One vector is turned by the same rotation once a tick. Each row is the vector after some number of ticks, and that number follows the row.
The counts run from 0 to 957.
7,-2,0,-13,7,10,5,-6,30,1,1,-3,-8,-17,-4,8,4,4,-4,-6,-20,-6,-10,6,3,8,-14,-19,-20,10,0,2,-8,-9,-10,-1,9,-13,-17,11,4,0,-8,3 : 50
-13,-3,-11,6,-17,9,-10,-7,10,-10,2,-6,-11,-10,-19,2,-11,-9,1,0,-8,-5,-17,5,-9,14,-7,11,8,-3,1,8,19,6,22,0,2,2,15,-1,7,5,-18,-14 : 504
-1,-6,0,7,-10,-2,20,-2,1,1,17,7,-9,1,-22,-7,-9,-4,4,-2,21,-10,-1,3,15,-5,-5,18,1,9,7,21,10,-6,-11,9,5,2,-1,-5,4,10,-21,-20 : 105
-3,-6,6,-4,-1,-4,25,-16,-1,2,18,12,-2,-4,-17,2,-9,0,7,9,23,-4,-6,5,17,-3,-6,7,5,11,2,8,5,2,-8,2,4,5,-19,-3,15,6,-20,-21 : 108
4,-5,-10,-7,14,-4,25,-15,6,-17,-5,-13,-1,-20,3,14,-14,-6,3,-10,10,11,1,18,9,0,6,-15,-2,-11,-3,-12,2,5,-12,-8,3,-15,-11,10,-6,10,7,2 : 606
6,-3,-24,-4,-7,-1,-10,-9,-4,11,6,7,18,-3,2,-8,1,-13,-11,-1,-9,17,2,5,-5,-18,4,-11,7,4,-1,-21,-13,20,-10,-2,14,-16,1,9,4,-8,0,-13 : 625
16,-16,-2,20,-11,-14,7,0,3,-13,1,0,4,3,-12,-8,-5,-26,-2,-7,15,2,4,-9,-15,-19,17,-6,7,-4,-1,0,-16,2,-10,-15,-5,0,-8,-1,-7,12,10,1 : 384
-6,-6,-25,-7,5,-1,15,-6,1,-21,-4,-5,-4,-13,11,8,-18,-12,-7,-14,2,17,6,24,1,-2,5,-12,-2,-9,0,-8,2,7,2,-5,7,-22,-4,13,-5,2,3,1 : 609
9,-9,15,5,3,6,19,1,-6,-7,2,-15,3,-7,-5,-11,8,-6,12,-4,21,-2,-6,-5,15,-14,13,27,16,4,1,-7,10,11,-19,2,-3,3,9,-8,-4,1,8,-13 : 91
-11,9,1,1,-6,4,-11,-9,29,-11,-10,-2,2,-1,10,2,-2,-5,-8,-19,-12,-2,2,-4,12,9,21,-8,0,8,-2,-26,18,-3,-3,-5,-7,-5,-6,13,8,1,-9,0 : 439
9,-16,-6,1,-1,-7,9,-4,0,-13,-22,-18,-1,-2,-4,9,1,-10,-2,-8,-8,17,-6,16,-21,-3,0,-7,3,-3,-10,-22,-2,15,3,8,19,-7,3,-6,8,-16,6,5 : 855
-11,8,-4,8,-23,1,1,-11,12,-4,0,9,10,-10,-6,-4,0,2,-8,-1,17,-1,-4,-2,15,-1,2,16,6,7,5,-8,11,21,-2,-4,3,-2,-6,4,17,-16,-27,-21 : 733
7,-4,-2,-4,12,-1,23,-11,9,-15,-4,-8,-1,-25,-8,17,-11,-7,9,-11,16,3,0,6,10,0,9,-10,2,-15,-4,-11,1,2,-19,-7,1,-7,-13,6,-4,22,6,2 : 604
6,4,-2,10,3,-4,12,-9,21,-21,-6,-5,-16,-7,-4,9,-5,3,-2,-16,1,-1,8,4,24,8,-5,-5,-11,0,-7,-7,10,-6,-2,4,11,-7,-17,4,14,-13,-27,-1 : 592
-8,-23,0,16,5,-5,15,-11,-1,-3,-8,-3,-5,5,-6,24,-5,-4,-6,-7,-1,-7,4,-1,-8,3,-4,-11,1,13,-23,-23,-4,-4,-11,2,4,4,-16,-7,19,7,-12,4 : 217
35,-8,0,1,0,-8,4,1,-6,2,15,-4,-3,5,-13,-16,-7,-14,10,10,-9,4,-5,4,-2,-17,4,-9,8,17,8,17,-5,-13,-2,5,9,-5,6,-11,2,9,-2,-9 : 400
5,-9,-2,21,3,0,5,1,-5,-1,-7,-8,2,5,17,-3,12,2,-6,-9,-7,1,8,2,11,-22,5,4,7,21,-9,-25,-3,10,-11,7,11,-3,-5,2,11,-22,-13,-9 : 81
-17,-6,9,-17,-10,6,11,0,29,4,12,2,-13,4,-17,-11,16,-22,2,-15,-2,-3,1,-3,0,3,3,9,-4,-2,-1,-5,15,-11,-13,2,-13,6,-11,2,1,14,0,6 : 197
-7,-15,-8,-13,-1,4,16,-7,12,-5,16,-5,-21,7,-23,2,2,-23,9,-5,3,11,0,12,0,8,-14,6,2,-15,-7,12,6,-3,3,-13,-6,3,-17,-1,7,15,0,-3 : 121
16,-10,14,17,0,1,-2,-7,-1,6,-4,-14,10,-17,3,5,10,-1,6,13,-15,-17,-14,-3,-7,-16,14,-4,20,20,0,-17,-5,13,-9,-5,-8,10,6,-3,-3,6,-2,-1 : 790
-18,3,-9,-17,-6,10,1,-16,26,4,10,-6,0,-3,2,3,-5,-4,-5,3,-6,-5,-14,22,11,5,-3,-3,-6,4,12,6,10,8,-2,-23,-9,-10,-7,17,-8,9,-1,-6 : 903
11,-4,13,-15,14,6,-1,-13,8,5,20,-15,-8,-8,-12,-20,16,-13,23,11,-17,-1,-17,-1,7,-2,-4,3,13,0,-1,-1,12,2,0,-1,-10,8,1,-2,-3,6,4,-2 : 416
4,-22,-12,24,4,-1,-16,-2,-5,-3,10,-7,-6,-1,0,-16,6,-19,-3,-3,-20,-11,-3,-9,-14,-18,-10,-4,8,14,-11,-5,-13,1,-2,1,1,-2,12,-1,-10,-6,-5,3 : 784
25,-7,-12,8,4,-1,-12,-6,11,-1,-7,-18,1,-2,-3,-5,2,-5,-1,-3,-28,5,-10,10,-9,-8,-5,-20,-6,8,-5,-10,-12,3,-3,2,19,-14,10,3,-8,-16,3,2 : 779
0,15,-10,-16,-17,8,6,4,8,8,15,-5,-2,-19,-1,-8,15,-8,-7,-1,-12,-2,12,7,10,-14,2,12,7,10,11,-9,20,10,-13,9,-5,-12,8,-1,5,3,-16,-6 : 332
12,-1,-10,16,-23,-7,-10,-9,1,6,-9,-8,14,15,0,-5,8,-12,-9,2,-9,8,3,7,-3,-16,13,2,14,9,2,-19,-2,23,-5,-11,4,0,4,0,7,-15,-7,-12 : 5
2,-12,3,7,-1,-4,-11,-7,13,-14,-6,-7,15,-7,11,2,-2,-1,-16,-8,0,-1,-9,-16,-9,1,-2,-14,-11,24,-12,-19,-10,5,-9,-13,3,-17,-12,-1,16,-15,-2,1 : 299
-3,-9,12,-5,-1,7,6,0,5,-19,0,-2,-12,-10,-15,1,-8,-6,11,-12,8,4,-14,-12,3,19,3,13,9,6,-8,0,26,-11,13,11,2,4,-1,-13,25,9,-10,-13 : 585
-7,-8,2,1,4,8,11,-6,-10,-1,-9,-21,7,-10,10,1,8,5,4,3,-1,0,-11,17,4,-9,2,18,14,10,0,-23,13,25,-6,5,7,-1,14,0,-2,-17,0,-9 : 716
11,-17,0,13,-4,9,-2,-2,-7,-4,9,-20,1,7,-13,-12,10,-12,7,2,10,1,-14,-6,2,-7,-4,27,16,7,-1,9,3,14,-2,-20,-8,2,9,-12,1,-4,7,-16 : 12
6,-4,-4,7,-16,3,-14,-6,7,5,-4,-7,6,3,-14,-20,-2,-6,1,5,-7,-2,-28,7,-7,-6,-1,8,5,13,10,1,3,14,6,7,18,-1,27,2,-12,-16,-2,-17 : 642
28,-6,-1,2,1,-9,7,-11,-2,8,18,-5,-4,3,0,-8,6,-4,4,19,-17,-2,4,13,7,-20,-10,-11,5,22,4,8,-10,1,-2,-5,4,-2,-10,-4,10,-7,-18,-4 : 404
-11,5,5,-3,-3,5,-5,-2,15,-9,14,10,5,-20,9,-26,2,0,-5,-7,8,-7,-11,-13,20,-4,0,10,-3,17,8,-1,8,7,-2,2,2,-8,-7,11,7,-19,-18,-15 : 812
-2,-6,0,14,-16,8,-1,11,-2,-4,0,-4,8,-12,-2,-15,13,-14,-6,-15,11,-5,3,-15,-1,-18,14,26,14,8,2,-16,5,14,-19,4,-3,-2,13,-6,2,-5,-3,-11 : 87
15,-9,-8,17,-2,1,4,-10,12,-10,-16,-8,9,3,-7,12,-10,5,-7,-13,13,5,-10,2,8,4,-1,-8,-13,4,-10,-5,-16,8,-15,-15,21,-16,-11,6,6,-12,2,-14 : 375
-4,-4,-7,18,-12,3,-4,7,-3,-3,-5,-2,7,-7,12,-10,15,-8,-13,-13,-1,-2,10,-8,0,-21,9,16,10,16,-2,-23,0,18,-12,5,4,-3,4,2,9,-21,-15,-8 : 84
-4,-4,-22,-7,-7,15,-1,1,-5,2,23,-2,-6,-7,-4,-12,-1,-15,2,4,-2,6,-5,13,8,-8,-5,19,14,4,13,19,10,11,6,-13,-6,-9,7,4,1,6,-7,-22 : 257
18,-20,15,16,6,1,9,8,-8,-4,-1,-15,1,-2,-4,2,-3,2,2,-4,3,-13,-9,-10,-6,-11,4,5,2,32,-5,1,0,-14,-16,10,6,-8,12,-22,9,6,-1,-4 : 942
6,-22,9,18,-1,5,-3,0,21,-4,-10,-7,-8,21,-11,9,-6,-7,-1,-13,-10,-8,-11,-4,-8,7,7,-10,-4,21,-10,5,-4,-24,-3,-9,2,2,-6,-6,9,14,4,-4 : 292
